In the data rows, zero lies at 7.5, halfway between 7 and 8.
Some points:
tensor([8, 8, 6, 8, 7, 8, 10, 8, 11, 5, 13, 7, 9, 8, 8, 9, 6, 9, 3, 5, 3, 13, 8, 9, 5, 7, 10, 5, 10, 6, 7, 8, 8, 6, 8, 8, 5, 10, 5, 13, 7, 8])
tensor([5, 4, 6, 8, 8, 7, 5, 11, 9, 10, 9, 9, 13, 8, 7, 9, 8, 5, 5, 12, 8, 8, 8, 5, 8, 2, 10, 5, 5, 5, 4, 6, 8, 7, 2, 4, 6, 8, 6, 12, 9, 13])
tensor([6, 9, 9, 8, 8, 7, 8, 6, 6, 2, 7, 8, 6, 12, 4, 12, 7, 8, 9, 7, 7, 6, 6, 4, 6, 7, 2, 6, 12, 7, 5, 10, 4, 5, 8, 9, 9, 9, 12, 2, 12, 7])
tensor([10, 12, 10, 9, 11, 8, 13, 7, 10, 9, 13, 7, 9, 2, 5, 10, 9, 5, 11, 3, 8, 8, 15, 14, 7, 11, 10, 6, 9, 7, 6, 5, 10, 9, 9, 7, 8, 7, 7, 2, 9, 9])
tensor([5, 11, 8, 9, 5, 10, 9, 7, 9, 6, 10, 3, 3, 8, 7, 5, 9, 6, 4, 7, 7, 8, 9, 6, 7, 8, 6, 10, 0, 12, 11, 10, 7, 9, 6, 4, 9, 8, 4, 8, 12, 7])
tensor([7, 6, 7, 2, 7, 10, 9, 9, 1, 9, 9, 7, 5, 8, 10, 5, 12, 9, 6, 9, 10, 4, 9, 9, 5, 7, 11, 11, 8, 12, 7, 0, 9, 6, 6, 11, 4, 7, 8, 8, 10, 10])
tensor([3, 2, 6, 9, 5, 8, 6, 8, 3, 7, 8, 9, 8, 7, 10, 10, 10, 11, 10, 12, 6, 7, 8, 4, 6, 12, 4, 6, 1, 5, 7, 9, 5, 8, 6, 5, 8, 8, 11, 6, 8, 6])
tensor([6, 12, 6, 7, 4, 5, 10, 10, 10, 5, 3, 7, 1, 10, 13, 4, 8, 10, 3, 9, 6, 5, 4, 10, 11, 10, 5, 8, 6, 9, 3, 5, 10, 4, 10, 4, 7, 8, 10, 4, 9, 7])
tensor([9, 8, 6, 7, 7, 6, 11, 8, 13, 7, 11, 9, 8, 7, 7, 8, 5, 10, 5, 8, 6, 13, 6, 9, 6, 10, 8, 7, 9, 7, 6, 7, 6, 10, 6, 11, 5, 7, 4, 12, 8, 13])
tensor([7, 4, 9, 9, 9, 6, 8, 11, 9, 7, 5, 9, 1, 7, 11, 8, 5, 8, 8, 7, 7, 8, 9, 9, 10, 8, 9, 4, 5, 9, 7, 8, 8, 3, 5, 3, 12, 8, 7, 5, 12, 2])
tensor([10, 9, 10, 7, 10, 7, 7, 3, 6, 6, 4, 7, 9, 4, 6, 6, 8, 7, 4, 5, 8, 10, 8, 12, 9, 14, 6, 8, 8, 3, 10, 8, 6, 4, 6, 6, 10, 11, 7, 10, 6, 10])
tensor([5, 9, 9, 9, 4, 10, 7, 6, 5, 14, 6, 9, 3, 6, 10, 12, 8, 12, 1, 5, 6, 11, 8, 3, 6, 7, 12, 12, 5, 7, 6, 10, 11, 13, 6, 8, 9, 6, 5, 3, 7, 6])
tensor([8, 6, 7, 10, 10, 8, 10, 3, 6, 7, 8, 8, 7, 10, 7, 0, 6, 8, 5, 7, 6, 9, 10, 8, 9, 0, 4, 6, 8, 5, 7, 12, 3, 4, 8, 8, 5, 6, 7, 10, 6, 5])
tensor([6, 8, 3, 8, 7, 7, 7, 11, 11, 11, 10, 7, 12, 9, 7, 10, 9, 10, 5, 12, 9, 2, 7, 6, 6, 3, 4, 5, 6, 6, 6, 8, 8, 8, 5, 6, 10, 7, 5, 11, 6, 4])
tensor([8, 10, 5, 11, 7, 10, 8, 7, 10, 7, 12, 11, 10, 6, 7, 10, 8, 10, 10, 7, 13, 5, 5, 6, 9, 5, 9, 10, 3, 4, 12, 8, 8, 9, 11, 12, 9, 9, 11, 6, 10, 5])
tensor([8, 6, 11, 6, 9, 11, 10, 7, 12, 9, 10, 10, 10, 7, 10, 9, 8, 3, 9, 3, 6, 10, 3, 9, 10, 7, 3, 2, 7, 9, 5, 6, 5, 8, 8, 9, 2, 7, 5, 8, 7, 7])
tensor([10, 8, 12, 5, 8, 9, 6, 7, 8, 11, 6, 6, 8, 12, 9, 7, 6, 5, 12, 12, 8, 10, 11, 3, 5, 5, 7, 12, 9, 6, 8, 4, 11, 7, 8, 10, 11, 4, 6, 7, 9, 6])
tensor([8, 9, 5, 9, 7, 3, 6, 7, 6, 10, 8, 7, 5, 8, 7, 10, 2, 5, 9, 6, 11, 3, 11, 11, 6, 5, 6, 4, 9, 13, 11, 11, 10, 10, 6, 10, 9, 10, 9, 9, 3, 8])
tensor([4, 6, 5, 6, 14, 8, 6, 5, 10, 5, 11, 10, 10, 9, 8, 5, 5, 11, 11, 5, 9, 8, 11, 6, 10, 6, 7, 13, 11, 5, 11, 7, 6, 11, 10, 3, 5, 8, 10, 7, 9, 9])
tensor([8, 8, 7, 9, 8, 7, 8, 8, 6, 8, 3, 6, 6, 3, 9, 4, 9, 4, 8, 8, 8, 5, 3, 7, 4, 11, 6, 6, 12, 2, 10, 7, 1, 3, 8, 8, 7, 6, 9, 8, 0, 7])
tensor([7, 6, 5, 7, 8, 4, 6, 6, 8, 5, 8, 10, 11, 6, 7, 3, 5, 6, 12, 7, 5, 11, 8, 9, 9, 6, 4, 11, 12, 8, 9, 5, 6, 14, 11, 4, 5, 10, 6, 4, 10, 7])
tensor([10, 4, 8, 5, 3, 8, 9, 7, 9, 10, 6, 9, 8, 8, 3, 7, 6, 2, 2, 9, 8, 5, 7, 8, 13, 8, 13, 5, 7, 9, 11, 10, 8, 8, 7, 12, 8, 7, 12, 3, 7, 5])
tensor([9, 7, 6, 7, 9, 7, 7, 4, 2, 15, 10, 8, 8, 8, 3, 10, 12, 5, 6, 7, 9, 8, 3, 6, 7, 10, 10, 9, 7, 15, 6, 10, 8, 6, 12, 3, 6, 7, 13, 11, 6, 8])
tensor([13, 9, 12, 6, 4, 5, 5, 6, 9, 4, 7, 8, 7, 3, 8, 5, 7, 8, 7, 7, 7, 3, 5, 5, 6, 7, 7, 6, 10, 7, 9, 7, 5, 4, 5, 8, 7, 10, 10, 7, 0, 11])
tensor([7, 8, 8, 12, 9, 11, 4, 3, 6, 4, 4, 3, 11, 7, 8, 8, 5, 5, 10, 9, 9, 5, 5, 8, 7, 10, 11, 7, 8, 6, 5, 6, 6, 8, 10, 10, 11, 6, 4, 10, 4, 9])
tensor([7, 10, 6, 9, 4, 6, 2, 14, 5, 6, 9, 9, 10, 10, 7, 5, 9, 9, 9, 8, 7, 7, 8, 4, 10, 10, 10, 8, 10, 12, 5, 11, 9, 8, 9, 8, 6, 7, 6, 7, 12, 5])
tensor([5, 4, 10, 6, 10, 5, 9, 12, 6, 7, 4, 5, 6, 6, 4, 12, 11, 11, 11, 9, 6, 3, 8, 11, 9, 5, 8, 15, 5, 8, 9, 9, 12, 5, 8, 13, 5, 8, 6, 9, 8, 6])
tensor([7, 4, 7, 6, 9, 14, 9, 9, 5, 4, 0, 6, 5, 7, 2, 8, 9, 10, 12, 6, 6, 8, 8, 8, 6, 9, 7, 4, 8, 6, 11, 4, 11, 13, 6, 5, 9, 5, 3, 7, 5, 9])
tensor([11, 9, 8, 4, 8, 5, 3, 4, 6, 7, 4, 2, 9, 9, 9, 8, 6, 7, 12, 6, 8, 10, 8, 6, 5, 7, 10, 5, 9, 6, 5, 5, 7, 8, 6, 9, 12, 2, 9, 9, 9, 7])
There is one direction along which these points spread out most. Take the direction at right angles to it along which they spread out most. Then take the direction at right angles to both along which they spread out most. Go by this last direction. For each point below, how far along it does it lie, from 0 to 99? 50 is the average, and the first point above lies past it. One standard deviation of the points above along it is 16.
tensor([7, 8, 8, 12, 9, 11, 4, 3, 6, 4, 4, 3, 11, 7, 8, 8, 5, 5, 10, 9, 9, 5, 5, 8, 7, 10, 11, 7, 8, 6, 5, 6, 6, 8, 10, 10, 11, 6, 4, 10, 4, 9]) 35
tensor([8, 6, 11, 6, 9, 11, 10, 7, 12, 9, 10, 10, 10, 7, 10, 9, 8, 3, 9, 3, 6, 10, 3, 9, 10, 7, 3, 2, 7, 9, 5, 6, 5, 8, 8, 9, 2, 7, 5, 8, 7, 7]) 66
tensor([9, 7, 6, 7, 9, 7, 7, 4, 2, 15, 10, 8, 8, 8, 3, 10, 12, 5, 6, 7, 9, 8, 3, 6, 7, 10, 10, 9, 7, 15, 6, 10, 8, 6, 12, 3, 6, 7, 13, 11, 6, 8]) 60
tensor([6, 9, 9, 8, 8, 7, 8, 6, 6, 2, 7, 8, 6, 12, 4, 12, 7, 8, 9, 7, 7, 6, 6, 4, 6, 7, 2, 6, 12, 7, 5, 10, 4, 5, 8, 9, 9, 9, 12, 2, 12, 7]) 47
tensor([5, 11, 8, 9, 5, 10, 9, 7, 9, 6, 10, 3, 3, 8, 7, 5, 9, 6, 4, 7, 7, 8, 9, 6, 7, 8, 6, 10, 0, 12, 11, 10, 7, 9, 6, 4, 9, 8, 4, 8, 12, 7]) 58
tensor([10, 12, 10, 9, 11, 8, 13, 7, 10, 9, 13, 7, 9, 2, 5, 10, 9, 5, 11, 3, 8, 8, 15, 14, 7, 11, 10, 6, 9, 7, 6, 5, 10, 9, 9, 7, 8, 7, 7, 2, 9, 9]) 28
tensor([7, 10, 6, 9, 4, 6, 2, 14, 5, 6, 9, 9, 10, 10, 7, 5, 9, 9, 9, 8, 7, 7, 8, 4, 10, 10, 10, 8, 10, 12, 5, 11, 9, 8, 9, 8, 6, 7, 6, 7, 12, 5]) 51
tensor([10, 9, 10, 7, 10, 7, 7, 3, 6, 6, 4, 7, 9, 4, 6, 6, 8, 7, 4, 5, 8, 10, 8, 12, 9, 14, 6, 8, 8, 3, 10, 8, 6, 4, 6, 6, 10, 11, 7, 10, 6, 10]) 51
tensor([7, 6, 7, 2, 7, 10, 9, 9, 1, 9, 9, 7, 5, 8, 10, 5, 12, 9, 6, 9, 10, 4, 9, 9, 5, 7, 11, 11, 8, 12, 7, 0, 9, 6, 6, 11, 4, 7, 8, 8, 10, 10]) 39
tensor([5, 4, 10, 6, 10, 5, 9, 12, 6, 7, 4, 5, 6, 6, 4, 12, 11, 11, 11, 9, 6, 3, 8, 11, 9, 5, 8, 15, 5, 8, 9, 9, 12, 5, 8, 13, 5, 8, 6, 9, 8, 6]) 30
tensor([7, 6, 5, 7, 8, 4, 6, 6, 8, 5, 8, 10, 11, 6, 7, 3, 5, 6, 12, 7, 5, 11, 8, 9, 9, 6, 4, 11, 12, 8, 9, 5, 6, 14, 11, 4, 5, 10, 6, 4, 10, 7]) 34
